In the data rows, 128 means zero.
Some points, one per row:
[159  81 165 124 107  97 102 125 133 114 117 111 105 115 108 107 124 128 111 154 130 100 113 118 130 135 112 115  98 154 172 133 153 159 131 115 125 122 135 105 134 108 132 129 144 146 131 173]
[ 47 142 153 109 140 199 124 122 214 117 114 108 126 138 114 179 122  96 147 128 106  97 130 117 117 135 116 115 144 123 132 136 111 107 104 175  89  49 151  93 144 132 109 126  98 100 114 103]
[108 108  80 116 112 132 122 190 105 119 104 105 114 114 114 113 114  92 128 108 126 138 122 135 119 127 108 105 158 120 163 120 120 128 117 131 138 128 134 112 139 122 103 165 104 135  98  91]
[110 135 146 124 104 143 107 108 149 116 115  86 113 156 124 130 126  99  99 116 123 115 131 115  86 125 122 129 144 111 101 109 128 120 132 129  84 103 118 120 126 119  85  75  92 113 124 124]
[118 136 109 112 114  82 103  70 175 109 115 128 113 109 150 126 114 135 101 131 109 128 116 149 127 121 117 114 159 115 130 123 112 105 124 121 114 106 113 169 110 118 119 183  95 137 147  97]
[144 121 231 115 112 179 116 144 175 112 113 118 120 112  99 103 139 134 184 166 123 119 113 153 120 133 107 106  80 123 182 148 111  92 115 127 109 108 146 142 144 135 128 133 144 130 114  97]
[127 126 147 124 151  71 116  34 116 121 128 122 115 105 114 144  98 128  92 111 114 127 131 118 129 145 117 115 128 134 177 151 140 138 102 117 108 184 130 121 134 107 103 111 105 109 138  96]
[ 85 154 149 124 115 113  99 163 140 118 109 154 168 100 106  85 111 110 109 140 130 131 122 111 126 134 123 148 169 110  68 120 115 107 111 143  86 105 111 130 133 133  99  60 151 132 150 163]
[ 93 133 128 109 110 177 161 138 116 118 144 101 108 106 139 154 128 141 150  92 100 126 128 111 129 113 135 105 146 140  89 103 141 117  94 141 125 132 143 116 111 124 120  23 104 108 111 145]
[131 222  96 209 103 157 160  76 130 215 189 111 168 143 122  93 123 255 113 231 105  99 209 119 118 109 123 180 119 106  86 113 119 101 117 109 255 114 119  84 115 167 122 112 135 110 110 130]
[ 42 113 117 124 105 163 122  91 130 104 120 114 114 123 120  97  80 133 133 139 124 132 123 144 132 141 127 109 103 112 163 139 113 133 115 143 130 142 153 150 152 126 133 126 176 157 122 119]
[ 72 126 150 112 116 164 117  96 170 117 122 113 112 123 119 113 157 132 195  84 126 131 129 143 122 134 111 110 131 112 208 135 112 133 117 151  96 119 144  79 150 122 109 121 208 142 111  53]
[160 228 185 179 173 142 110 242 151 181 226 167 114 102 116 112  98 237 126 200 127 103 108 114 124 112 131 103 141 133 133 102 116  99 190 118 206 134 114 135 112 118  99 103 159 110 118  97]
[ 99 128  73 110 115 133 109 140  82 119 114 131 114 113 114 188 110 115 123 150 126 169 164 121 105 120 124 134 120 128 148 117 157 139 110 116 139 129 112 108 109 152  98  72 141 109 135 161]
[ 96  89 121 123 118 162 115 104 123 111 116 101 115 117 106 116 106 111  90 101 115 136 120 129 106 141 105 112 143 109  93 143 114 114 143 140 149  73 149 128 149 111  97  98 118 133 106 117]
[ 76 114  92 115 113  73 114  54 144 114 110 113 123 114 113 163 102 116 130  83 125 139 117 116 123 141 151 152 146 116  68 111 119 106  99 137 130 117 139 111 148 112  97  25 145 143 130  74]
[ 84 129  98 114 123 182 102 205 102 124 117 179 112  99 108 132 159 113  88 209 120 143 119 121 125 112 162 190 128 103 205 120 115 101 202 124 211 192 121 218 117 124  95 157  99 114 112 162]
[ 79 118 117 114 107 122 113 134  80 119 104 129 119 119 123 105 113 158 123 126 126 137 126 115 145 138 115 116 141 113 115 143 134 163 112 117 100 103 135 125 141 121 127 118 110 141 151 132]
[163 125 180 120 255 255 118  38 167 112 119 121 112 137 113 186  68 126 135 130 132 173 114 112 114 116 124 109 147 126 123 166 115 159 106 123 100 167 159 140 112 173 106 196 103 107 115 109]
[132 253 101 211 105 138 125 207 155 241 114 192 117 199 130 122 126 223 130 255 104 102 196 118 118 115 109 186 105 125  61 107 108  83 108 106 255 141 114 255 117 226  84 124 121 105 102  91]
[145 117 144 158 167 155 119  59 130 177 114 193 207 101 116 101 112 102 142 108 107 194 120 117 150 119 115 255 219 116 181 135 112 109 220 110 184  94 116  99 115 173 217 146 194 125 119 155]
[177 102 129 115 117 173 159  85 131 115 177 128 112 103 246 145 160 150 106 113 116 111 108 120 137 176 201 118 101 118 155 120 200 109 100 189  81 215 113 113 116 109 135 128 255 147 118 120]
[ 63 151  90 106  99  95 139 125 132 113 161 122 111 118 157 105 107 107  85 128 120 140 115 132 126 132 109 113 123 144  41 151 152 158 113 116 108 140 112 133 128 121 106  19 108 135 117 165]
[130 132  74 118 101  88 111 163  91 114 143 116 118 126 128 112 136 162  84  68 103 125 136 121  88 124 119 118 119 161  90 126 146 153 106 120 114 144 110 132 117 126 103 187 108 102 128 179]
[131 109 114 108 116  77 116 151 102 120 104 137 112 111 121  99  97 132 136 168 119 145 108 112 128 136 128 122 139 113 169 101 118 115 159 141  92 103 133 119 140 134 120  67 120 140 115 130]
[ 74 116 117 131 113  85 133 138 126 115 108 120 122 132 136 106 120 107 126  44 113 124 110 145 126 138 103 109 126 155 137 143 123  99 116 117 113 149 153  86 148 129 132 104 105 139 121 167]
[ 85 147  87 112 110  96 104 150 106 136 137 117 134 116 112 108 134 178 101 179 126 137 157 117 123 114 115 154 144 116  98 107 114 107 118 113 166 196 117 126 117 138 120 126 160 103 106  92]
[124 132 147 114 124 146 109 117 103 113 116 107 117 124 127 115 109 150  95  92 142 170 118 112 129 133 128 111 112 112 147 126 124 129 109 138 115  37 134 177 138 121 122  84  88 132 146 113]
[109 102 111 130 168 203 116  95 100 118 110 118 121 117 117 164 116 154  96 155 114 147 129 128 130 127 117 116 123 113 110 142 112 136 123 132  84 202 143  96 141 109  76  66  96  88 118 143]
[115 107  54 104 148  57 126   0  82 116 110 127 118 126 112 118  98  70 124 110 149 149 107 116  95 120 127 144 142 129 124 110 111 108 124 130  87 119 130 147 137 113 145 159 125 123 138  85]
[ 74 112 166 114 143 147 105  86 104 119 107 104 111 121 158 136  93 117  92 103 125  97  99 111 124 118 168 117  95 112 126 126 143 148 110 111 136  91 115 107 138 150 112  86 101 106 140  91]
[220 188  49 167 111  79 240 155 193 209 243 136 115 184 112 106 115 255 121 255 111 146 243 114 105 109 128 114  94 118 167 109 120 129 122 119 238  52 115 220 118 171 120 103 113 118 124  71]
[144 158 119 115 115 193 115 116  99 113 113 102 120 117 118 113 158 158 129  44 111 124 128 162 101 142 111 120 122 107 118 128 112 103 134 144  73 166 153  89 151 118  95 120 132 152 119 144]
[ 80 113 246 116 111 140 116  95 129 104 111 115 131 107 110 112 130 114 103  48 111 131 113 136 105 135 123 115 112 153 134 108 114 130 115 130 120  69 137 113 134 120 104  41  98 122 135 137]
[142  94 127 116 101 118 115  58 110 119 101 141 117 126 113  86 110 115 118  70  92 134 120 130  97 133 128 116 104 127 108 139 114 154 107 135  87  54 129 117 132 121 145 104 104 142 136 153]
[175 133  85 118 116 114 107 154  55 115 118 133 108 123 132 156  99 118 192  89 112 165 110 136 111 145 134 113 139 136 139 131 109 112 106 139 173 107 142 105 144 127 132  91 124 146 105 102]
[ 98 102  93 117 109 184 134 123 179 109 112 104 114  96 128 105 136 146 128  76 127  91 164 119 130 115 116 115 100 153 169 142 164 173 128 123  88 173 113  86 125 128  99 173  87 113 163  98]
[ 63 101 113 108 124 158 109 117 126 112 118 134 118 119 110 111 133  96 132  95 125 149 124 151 105 139 115 112 148 118 137 110 119 110 144 148 112 134 146 133 154 115 112 112 123 158 112 123]
[118 151 240 110 187 126 117  48 145 115 158 106 121 128 121 116 129  95 157 167 113 107 124 115 108 162 118 114 129 114 198 123 121 179 121 152  90 206 112 128 163 101 100 169 135 130 213 189]
[117 134  67 117 114 175 124 137  76 111 117 134 146 125 117 143  97 139  87 119 129 166 130 117 118 123 121 120 114 112 174 108 131 130 103 127 107 148 115 109 120  98  94  98 122 135 150  71]
[131 101 144 107 114 131 143 127  88 109 134 123 115 127 159 136 106 106 150 142  85 111 110 146 134 131 147 114 107 147  81 132 110 143 119 111  80 147 136 159 139 129 120  94  89 142 109 205]
[116 106 158 120 129  60 119  77 142 110 133 125 112 114 151 136 143 142 108  68 107 124 116 122 126 118 158 136 150 104 101 113 115 122 149 126  90 113 112 111 116 116 152  78  97 109 149 102]
[ 95 106 125 114 116  85 111 190  76 117 115 119 130 114 125 141 118 109 129 139 101  91 116 112 130 132 110 110 107 144 167 139 143 164 116 116 127 144 115 121 146 118 104  89  78 145 150 118]
[122 101 101 114 110 117 133 122 104 119 114 121 122  89 138  96 127 115 126 178 118  81 112 153 103 141 112 112 153 157 121 150 143 149 115 113 132 171 146 156 146 113 123 141 141 152 114 182]
[246  98 120 255 102  99 113 118 189 202 123 200 190 230 123  91 232  81  68 255 188 128 122 116 255 111 113 176  91 110 103 115 115 139 214 114 119  93 113  89 121 127 124  72 149 133 114 112]
[ 84 110 103 119 106 193  99  91 103 114 104 160 114 103 167 174 126 107 241  75 123 170 117 159 106 119 204 114 111 125 207 187 158 182 140 165 116 216 109 140 116 111 131 116 255 118 116 128]
[152 121  75 115 126 141 122  97 120 117  98 120 129 109 120 139  74  55 133 145 134 134 118 114 126 131 138 135 105 113  90 110 122 129 125 116 104 176 126 148 135 121 121 130 122 122 154 109]
[161 107  84 116 108 130 123 116  82 110 112 119 139 131  99 104  97 131 138  99 133  90 115 122 122 115 108 111 150 129 116 135 116 131 110 125 138  85 132 128 124 131 108  69 106 127 128  75]
[112 129 165 119 120  93 117 116 132 106 116 131 119 124 120 133 148 115 110 196 111 105 124 114 117 134 143 114 104 121 183 128 123 154 137 115 153 121 117  77 136 126 117 136 114 126 145 128]
[171 142  84 105 104 113 161 107 140 114 158  95 121 118 160 137 131 121 109 109 112 118 126 117 136 129 134 118 139 153 142 131 143 118  99 119 132 158 115 129 117 109  99  91  71 139 117  44]
[124 109 201 125 113 154 109 114 165 117 111 123 112 116 115  93 118 115 110 156 110 123 117 113 106 126 123 110 112 113 113 124 115 115 148 139 137 120 149 125 134 129 130  91 136 135 115 199]
[ 55 162 255 114 149 130 126 201  80 117 111 192 106 139 178  96 124 181 117 195 116 104 114 116 107 113 184 173 255 104 141 103 108 123 164 118 142  56 111 108 115 116 233 235  92 116 171 127]
[129 196 181 123 228 210 120 115  92 111 113 166 118 129 101 167 111 118 166 136 127 112 120 113 104 112 135 147 103 122 145 128 115 105 112 171 140 120 121 120 117 115 124 148 125 127 113 105]
[116 136 168 114 122 134 116 137 122 121 108 106 148 116 124 142 102 115 188  89 177  99 117 117 113 114 111 112 142 114 128 112 119  99 134 131 105 143 134 114 116 132 163 116  98 127 140 102]
[112 117 178 125 114 103 122 121 122 107 138 119 104 132 137 153 148 127 122 122 115 100 118 137 104 134 147 112  85 142 177 132 131 115  98 119 112 186 113 103 127 116  80 150 145 147 124 105]
[114 120 133 128 130 107 109 101  75 110 119  91 112 114 121 126  82 112 122 156 139 127 100 118 132 114 120 142 222 114 136 118 106 110  98 139 102  74 132 107 121 114 133 161 133 107 118  92]
[152  97 155 112 121 102  98 130 106 113 106 112 119 122 111 135  84 149  73  98 118 150 126 111 111 129 137 150 143 113  91 128 113 131 106 136 136  75 140 135 134 134 146 103  54 123 124  99]
[177 115  72 255 109 119 193 124 197 237 204 116 255 174 120 109 214 117 114 113 116 105 114 120 255 115 110 114 205 193 116 111 164 119 201 112 107  64 118 153 120 104 124 135 106 107 108 104]
[144 118 160 109 109 168 118 109  97 111 116 132 131 108 134 110 109  87 107 155 136 124 114 115  89 115 130 139 186 136  85 107 110 124 118 132 126 135 125 137 128 120 152 101  95 124 116  88]
[ 98 253 167 254 100 115 120 159 159 255 118 246 215 226 119 106  94 247  91 255 255 106 122 115  89 115 109 237  98 120  92 127 109 132 245 104 255 147 114 255 114 122 122 126  72  85 129 116]
[136 133 150 111 112 109 122 184  88 114 108 123 113 139 116 131  96 104 138  77 125 140 113 137 124 132 124 117 118 111 171 128 123  94 128 132  98  59 147  97 141 128 123 131 112 118 115 123]
[139 159  64 109 116 119 152  76 160 110 134  99 115 113 141 182 140 115 139  84 140 163 164 121 129 117 115 112 128 135 110 118 161 155 101 114 122 171 116 128 115 161 137 163  57 112 129 112]
[106 106  82 125 106 113 161 125 154 116 141 120 112 118 169 144  99 130 133 139 131 148 108 151 118 146 169 107  81 122 115 110 111 123 120 121 109 135 143 128 122 116 148  44 172 149 117 118]
[103 112  85 123 117  79 133 126 178 108 130 135 126 126 130 142 121 147 111  81 117 106 135 110 108 131 121 112 101 131 108 120 151 153 107 117 160 159 110 131 112 117 124  68  73 122 166 195]
[103 114 105 116 118 105 100 114 123 110 122 101 122 111 117 131  96  89 146  85 104 110 114 114 109 137 114 117 100 146 109 133 148 176 138 114 135 136 126 146 142 115 135 142 100 149 138 150]
[137 120  88 106 112 116 115  87 140 106 113 116 111 103 119 116 105  92 111 134 124 118 121 126 107 136 111 117 121 108  91 126 110 122 118 126 120 197 129 124 138 122 122 168 123 136 119  84]
[148 144  68 115 113 108 120 114  88 112 115  80 118 115 150 154 167 125 128 155  92 141 114 176  99 154 166 156 110 101 124 114 116 113 121 166 109  91 114 153 147 162 141 160 190 184 123 105]
12 more points follow, each with its number after it:
[106 125 168 117 107 196 180 101 162 108 134 104 117 155 114 174  83 116 137 194 145 131 115 109 110 114 134 136 107 112 130 105 114 104 133 124 111 117 147 122 110 111 132  87 155 103 119  95] 0
[179 255 104 118 113 171 124 112 255 172 109 109 172 108 113 209 120  93 164 143  81 125 173 115  97 112 123 111 166 123 115 129 184 121 127 123  76 160 115 179 115 250 183 109 175 108 115 104] 1
[107 122 113 136 160 150 131 170 121 112 120 152 111 117 120 138  87 113 149 148 124 142 122 114 105 116 141 145 124 117 148  87 119 107 140 112 136  37 111 104 113 122 146 113 113 126 166 112] 2
[ 89 177 170 110 123 166 176 128 157 134 114 126 117 124 123 148 120 177  83 162 117 158 211 118 113 115 118 115 154  93 172 113 174 122 117 122 153  69 114 122 117 175 112 150 139 119 119 120] 3
[110 122  78 114 121  77  98 141  91 111 108 112 115  92 135 108 119  85 125 132 158 131 112 134 150 127 128 112 106 150 121 165 158 150 101 130 131 129 110  64 135 118 106 109  99 145 121 156] 4
[150 204  98 172 114 135 117 106 134 186 181 116 122 116 124 105  73 230  58 107 115 106 154 118  98 117 121 187 155 117 132 137 116 110 167 124 190 111 112 129 118 189 173 119  92 111 126 125] 5
[ 64 125  79 114 110 116 140 164 100 112 145 122 115 114 136 144 127 119 139  82 106 117 115 148  84 117 105 109 104 174 111 157 155 176 123 113 112 145 134 108 136 122 122 147 100 148 107 208] 6
[158  92  98 116 111 136 153 150 104 113 155 123 113 114 160  99 124 106 173   2 122  93 114 150 100 113 148 117 100 145 127 158 132 143 104 119 115 154 137  89 112 131 118  92  88 143 115 135] 7
[117  93 140 113 113  83 164 148 107 114 180 122 115 123 167 113 136 103 116  89 114  98 117 157 139 114 149 118 100 156 122 155 140 150 131 123  99 253 114 108 111 121 115 106 136 140 110 167] 8
[ 96 119  94 107  98 176 149 154  96 115 100 104 115  88 122  90 113 111 150 110 102 116 110 167 132 111 119 115  92 156 103 157 158 181  96 124  94 223 113 152 148 137 106 151 120 152 105  71] 9
[114 153 104 112 154 120 113 105 152 114 131 121 122 130  97 122 124 124 103 156 137 124 114 113 117 114 150 134 156 110 111 138 117 148 129 125 113 156 110 112 128 107 150 110  91 112  96 126] 10
[ 81 128 110 115 185 120 113 136 189 113 167 134 112 131 109 195  82 144 105 205 121 110 142 113 127 110 147 141 140 129 129 111 123 103  96 116  74 113 115 109 111 114 159 144 132 137 165 123] 11
Which of these numbered points is nearest to each point below, looking only along the 4 directions in which the first points spread most? Its number follows each.
[134 110 106 110 145  60 111  99 132 124 137 107 106 117 140 137  90 128 137  92 122 162 127 110 119 130 144 113 110 114 177  96 131 144 117 112 102 161 136 133 135 122 122  66 137 134 155 122] > 7
[182 128 129 105 116 135 120 129 144 111 111 126 110  98 122 112  99 110 101  85 134 116 143 131 111 109 120 110 100 107 104 115 104 130 139 138 133  87 114  92 139 122  96 174 129 133 116 134] > 10
[103 127 233 120 112 191 122 180 105 170 117 163 165 119 120  93 255  82 222  92 118 116 119 111 249 114 102 103 204 127 214 127 110  96  71 255 149 111 117 119 110 108 108 235 172 119 112 240] > 0
[101 109 206 122 150 104 119 111  92 116 122 155 157 137 113 129 108 111 155 114 135 157 132 118  99 137 136 154 172 115 102 120 106 111 109 125 171 111 113 130 139 147 113 144 117 112 160 132] > 2
[123 101 115 120 104 124 140 146  55 120 156 127 100  99 142 140  89 113  92 103 120 107 127 129 110 136 129 119  63 158 112 146 144 153 141 113 139 153 114 116 116 123 107 133  98 125 142 143] > 6
[110 130  33 118 112 132 114 137 138 117 130  96 119 107 114 138  80 151  88 145 117 108 132 117 126 130  95 116 108 138 145 119 130 147 111 115  77 136 118 127 116 120 134 111 104 107 134 143] > 6
[127  79 114 118 122  89 109  90 124 113 116 121 134 103 112 107 124  93 119 125  94 149 121 106 113 132 107 135  88 116 139 114 126 116 113 127 132 119 129 121 136  97 126  45 130 111 144 168] > 4
[106 110 113 110 113  69 154 139 117 114 118 113 119  94 108 132 136 106 194  88  99 176 127 153 117 148 115 108 119 146  48 148 157 162  95 115 107 248 160  84 156 119 124 149 119 159 103 169] > 7
[132 109 116 122 136 143 104 131  55 122 112 112 112 132 122 109 109 131 126 180 120 137 111 117 126 130 134 115  94 111 176 132 115 138 101 129 147 151 136 151 139 110 125 163  92 127 143 124] > 11
[ 99 102 131 113 112 106 112 176  92 115 105 110 124 107 112  97 111 130 126 149 116 120 126 134 125 138 108 108 140 128 165 123 108 108 132 135 109  81 153 132 139 120 112 166 116 130 115 182] > 2
[125 112 121 110 153 174 121 118 140 112 131 151 164 103 113 148 141 153 138 114 131 164 107 119 112 128 128 153 138 120  85 126 109 121 102 126 152 114 109 123 123 124 141   0  81 107 179  84] > 10
[126 125 140 118 126 115 153 155 134 107 108 126 107 114 140  86  85 152 200  44 112 110 117 160 112 134 126 114  90 169 127 152 154 187 110 114  86 229 116 108 141 108 105 113 113 157 127 175] > 9
[117 119 199 115 204 174 113 138 162 114 120 113 109 147 107  88 186 108 113 124 135 135 118 110 132 117 154 117 145 126 100 103 114  91 110 115 118  74 177 125 113 112 130 133 120 114 135 114] > 2
[ 74  96  90 116 130 119 130  68  87 114 118 138 116 115 111 122  96 103 169 171 105 118 110 114 120 132 134 109  82 120 137 143 136 140 103 114 123 140 118 141 136 125 138 108  73 125 150 106] > 6
[208 231 120 119 233 167 199 128 170 114 241 127 111 145 106 205 133 116 118 146 123 106 155 120 129 114 142 174 117 110  67 122 126 118 111 113 114 188 110  97 116 139  89 117 145 109 108  90] > 1
[228 255 131 117 235  75 125 230  74 110 168 131 105  92 203 122 128 178 110 141 135 130 109 113 106 116 147 120 189 117 121 173 117 114 132 120 117 107 113 154 116 132 178 219 129 114 111 199] > 3
[ 97  82 100 116 107  72 131  92 143 107 151 130 121 101 135 137 119 129 139 113 121 140 123 114 115 130 138 110 107 145 164 140 145 145 149 112  99 220 114 124 116 117 134 160 113 142 129 118] > 8
[ 71 148 134 114 107 163 102 118  96 114 120 137 110 117 108 181  77 137 160 102 140 150 144 116 117 117 156 108 100 119 146 149 150 127 107 117 146 158 117 105 114 167 102 111 166 122 117 107] > 9
[146 125 138 120 108  82 119 150  85 126 119  96 156 124 108 124 135  99 126 118 129 110 116 139 152 110 118 111 120 122 178 122 122 123 110 132 134 113 130  89 111 115 119 124 120 109 122 161] > 10
[ 81 110 120 119 118 126 169  84 202 117 194 102 114 109 187 160 134 101 148 100 110  89 113 115 117 133 132 115 105 156 148 162 165 154 113 120  56 164 114 143 116 109 107 129 143 110 139 168] > 8
[ 68  96 110 107 123 110 132 116 122 115 118  88 120 120 130 103 138  87 146  93 122 100 126 141 107 136 120 113 127 143  96 134 137 147 121 113  82 213 143  87 124  99 111 204 109 150 112  95] > 7
[102 140 148 120 133 147 104 179  80 110 120 171 106 115 118 101 205 112 196 171 130 110 113 187 232 115 112 107 144 123 238 111 117 199 153 112 113 129 116 156 123 122 108 110 189 185 104  84] > 0
[112  90 141 120 144 182 133 149  87 113 110 129 115 110 116 118 106 137  92  87 112 155 132 138 114 125 140 112  91 113 157 132 116 141 111 115 126 179 158 117 143 106 129  72 125 114 101  97] > 6
[133 153 111 116 186 232 147 105 175 117 119 108 115  88 112 226 123 108 104 116 141 128 113 119  95 119 132 122 138 121 188 179 122 132 105 182 134 187 112 136 151  97 111 135 110 122 123  75] > 9
[110 121 115 117 107 152 119 177 116 108 113  81 125  97 101 115 108 165 128 114 118 148 114 132 103 140 146 112  78 113  88 130 111 102 101 129  91 122 126 115 143 120 123 117  50 125 119 143] > 6
[139  97  88 113 255 214 193  93 220 115 110 110 116 124 123 200 102 140 122  91 112 190 167 116  98 110 111 118 109 117 108 159 158 191 116 108 162 201 113 134 111 170  98 136 143 116 118  89] > 9
[ 75 224 153 160 101 111 207  99 142 185 240 128 113  93 120  94 120 252  80 194 134 110 213 114  98 116 114 144 107 115  35 125 155 135 119 115 246 113 112 177 122 162 133  94 130 103 112  93] > 5
[113 132 165 117 242 120 103 215 122 112 103 205 108 168 119  83 115 208 128 178  95 129 111 112 100 114 164 166 133 114 185 101 113 114 182 118 229 134 117  96 110 121 121 152 121 125 200 106] > 3
[142 166 216 123 133  68 102 117  89 119 108 164 119 142 163 125 126 210 120 112 124 111 120 123 114 114 111 104 177 112 180 114 117  94 105 116 212 178 111 103 116 134 172 153 121 113 187 205] > 3
[166 103 171 108 118 175 115 198  59 112 112 122 111 128 110 110 255 118 255 162 115 143 121 193 255 117 126 112  44 107 255 194 121 105 103 187 134  63 196 192 115 112 116 157 218 106 115 175] > 0
[ 84 147  92 116 109 213 114  96 101 113 113 124 114 131 116  94  60 143 255 116 142 136 150 114 112 117 121 114  73 114 116 146 138 122 107 130 133 124 145  95 140 109 129 153 200 134 114 126] > 9
[146 151 122 110 123 131 118 217 142 120 107  87 127 202 122 145 179 138 137  69 213 105 110 222 255 111 112 119  96 149 255 108 112 136 150 120  97 208 111 205 122 115 230 247  86 127 162 139] > 0
[152 110 108 121 137  54 141 121 153 117 152 114 111 104 151 106 112 111 114 123 108 120 134 114 144 126 114 112  94 161  78 142 188 169 141 111  95 248 113 128 119 135 105 153  93 103 141 106] > 8
[117 135 108 127 116  90 122  95 161 124 112 109 114  89 118 139 139 125 138 126 141 132 134 128 110 131 126 154 148 120 147 116 114 117 123 141 107 122 145 144 134 112 119 134 124 122 114 156] > 10
[ 83 115  89 113 118  96 140 157 146 109 162 141 114  84 160 112 121 119 117 122 123 108 120 137 114 134 140 114 107 142  62 127 123 137 144 109 137 245 112 131 107 118 108 180 114 122 115 121] > 9
[121 128 120 200 110 131 255 110 184 255 117  96 255 205 118 193 119 132 166  44 219 207 255 111 109 114 109 110  98 217 132 113 223 120 108 117 173 161 115  96 116 139 130 149 112 116 121  95] > 1
[132 156  89 111 101 132 132 104  99 112 139 115 116 125 156 150 106 115 106  92 120 134 147 124 120 111 109 107  81 151  66 141 164 152  88 119 131 190 114  96 117 122 134 179 103 118 115 110] > 9
[140 116  69 116 115 162 155  99 169 117 193 125 116 134 206 127  97 136 135 107 106 117 121 157 134 115 176 110 120 167 107 137 117 137 116 122  97 148 143 124 116 139 105  94 115 142 122 148] > 8
[ 79 113 150 114 139  77 100 101 127 120 123 137 142 106 109 160 129 113 116  99 126 116 130 114 121 127 127 151 179 107 153 113 120 118 124 127 113  56 114 161 128 108 145 113 145 110 161 133] > 2
[255 255 139 114 115  78 255 242 255 255 255 121 119 255 114 114 114 255  99 255 116 113 255 117 130 112 106 114 134 118 107 115 113 134  98 121 255 104 112 255 113 255  82  86 137 123 108  47] > 5
[106 103 126 109 206 178 107 100 125 100 114 138 101 115 122 151 124 149 122 103 117 180 124 163 133 114 115 117 114 123 203 173 121 153 116 123 100 209 158 118 153 153 134 154  93 105 115 174] > 9
[127 145 131 111 113  99 103 123 140 110 110  97 127 124 121 139  78 131 128 170 126  94 109 111  98 112 110 112 126 115  97 143 124 159  93 135 133 235 136 119 131 128 124  75 131 105 109 149] > 6
[136 118 104 118 126 139 167 115 146 113 110 103 240 127 122 207 121 103 253 108 141 110 201 116 142 171  99 118 130 192  69 106 202 187 120 206 108 170 111 128 118 107 102  68 129 111 157 210] > 8
[109 114 119 116 115 120 154 111 112 116 162 134 112 140 156  96 142 136 182 111 123 105 122 151 102 128 152 115  97 180 120 146 171 183 109 124  84 172 111 153 118 125 124 165 111 155 109 147] > 8
[255 255 142 255 125 125 105 255 255 255 109  88 122 255 121 113  75 255  75 255 255 110 116 119 136 116 116 116  59 112 118 134 113 102 255 111 255 108 114 255 112 255 120  71 153 120 119  11] > 5
[106 126  83 108 128 121 109 129 129 117 114 145 116 112 120 107 122  64  90 176 129 161 117 115 134 116 148 148 179 107 154 121 118 135  88 121 127  84 137 118 139 160 155 114 135 114 119 135] > 10
[137 109  98 115 125 153 126 116 129 111 118 131 124 108 127 110  71  94 142  82 119 124 114 118 120 129 108 133 180 118 101  99 119 120 116 133  96 172 145 111 131 114 128  39  69 110 100 131] > 4
[117 110 138 104 177 139 124 172 138 112 114 131 111 124 134 132 101 194 105 139 119 158 116 120 105 117 196 165 135 112  78 103 116 139  93 109 109 117 114 143 143  94 180 150  93 112 225 147] > 2
[ 83 122  99 112 161 204 110 177  97 128 116 177 107 120 114 101 116 132 114 136 110 131 117 115 118 117 125 136 102 110 129 113 119 129 153 137 118 104 117 161 119 121  86  98 171 119 120  96] > 11
[252 221 103 121 171 113 135 205 177 113 231  95 112 111 167 119 114 181  86 125 103 101 108 114 117 112 166 116 109 115 194 167 205 114 108 123 128 125 116 165 118 128 116 148 127 118 106 131] > 1
[ 77 100 170 114 242  87 255  94 255 255 113 109 121 255 120 250 255 116  92 220 255 104 255 119 255 118 107 110 115 255 200 117 112 106 121 118  83 112 116 131 117 126 131 255 123 122 109 149] > 1
[138 134  44 111 148  89 122 119 122 116 121 128 119 113 106 101 115 114 127 166 115 130 114 110  91 116 136 129 149 117 100 126 115 125 136 108 100  75 116 104 124 108 164 154 103 136 125 119] > 10
[112 112 110 122 126 107 102  67 122 123 114 122 140 120 123 129 106 141 171  69 126 123 124 116 132 135 116 114 126 154 123 155 158 152 111 114 147 107 118 136 139 129 113  55 119 133 147 137] > 4
[160 134 118 127 126  85 120 106 138 115 121 128 132 128 175 115 121 142 120 159 105 134 124 119 120 117 142 111  92 113  65 106 116 127 119 116 196 105 114  69 111 125 117  98  88 115 172 207] > 10
[ 98  92 138 119 126 150 122 122 147 114 110 107 115 118 115 125 107 115 146 127 120 135 128 133 112 114 118 115 118 115  56 143 114 103 142 128 139 111 145 159 132 137 113 110 135 130 123 144] > 10
[110 108 163 112 119 182 117 142 100 117 105 118 122 127 115 109 108  96 123 156 106 152 120 146 111 124 118 113 152 122 121 123 124 111 114 142 158 143 144 129 134 123 104 132 111 151 105 181] > 11
[ 88 255 127 113 117 212 181  61 239 238 120 112 255 127 116 235 128 158 200  85 211 112 255 115  92 114 133 114 202 110 114 111 219 117 106 128 157  88 116 131 111 207 114 130 144 141 124 141] > 1
[ 99 119 124 125 155 112 127  49 133 110 113 123 119 106 126 137 129 163 140 136 144 156 124 107  95 129 131 145 119 118  84 129 111 121  92 122 123  70 134 114 134 122 154 101 110 126 137  88] > 10
[137 104 194 108 220 110 103 124 101 112 117 205 124 156 119 120 134 159 118 225 113 115 112 116 116 112 108 175  99 119 193  95 116 119 128 119 178 115 114 109 112 131 156 150  85 125 175 134] > 3
[133  89  97 122 110 135 109  86 113 110 117 121 118 112 116 137 129 107 141 108 127 160 119 143 121 133 120 112 103 111 105 132 111 120 109 138 144 111 143 121 146 123 126 120  98 123 106  60] > 4
[212 255 139 215  99  59 198 158 237 246 239 114 112 108 122  92 159 255 134 227 129 104 225 120 118 121 120 187 163 115 123 118 114 141 182 107 224 184 110 255 110 106 114 111 111 106 101 116] > 5
[166 172  69 115 107  83 109 194 119 117 120 121 124  97 140 104 120 159 169  95 119 111 118 111 123 118 123 101 137 106 129 158 140 130 132 105  89 147 116 108 117 123 117 150 123 125 114  84] > 10
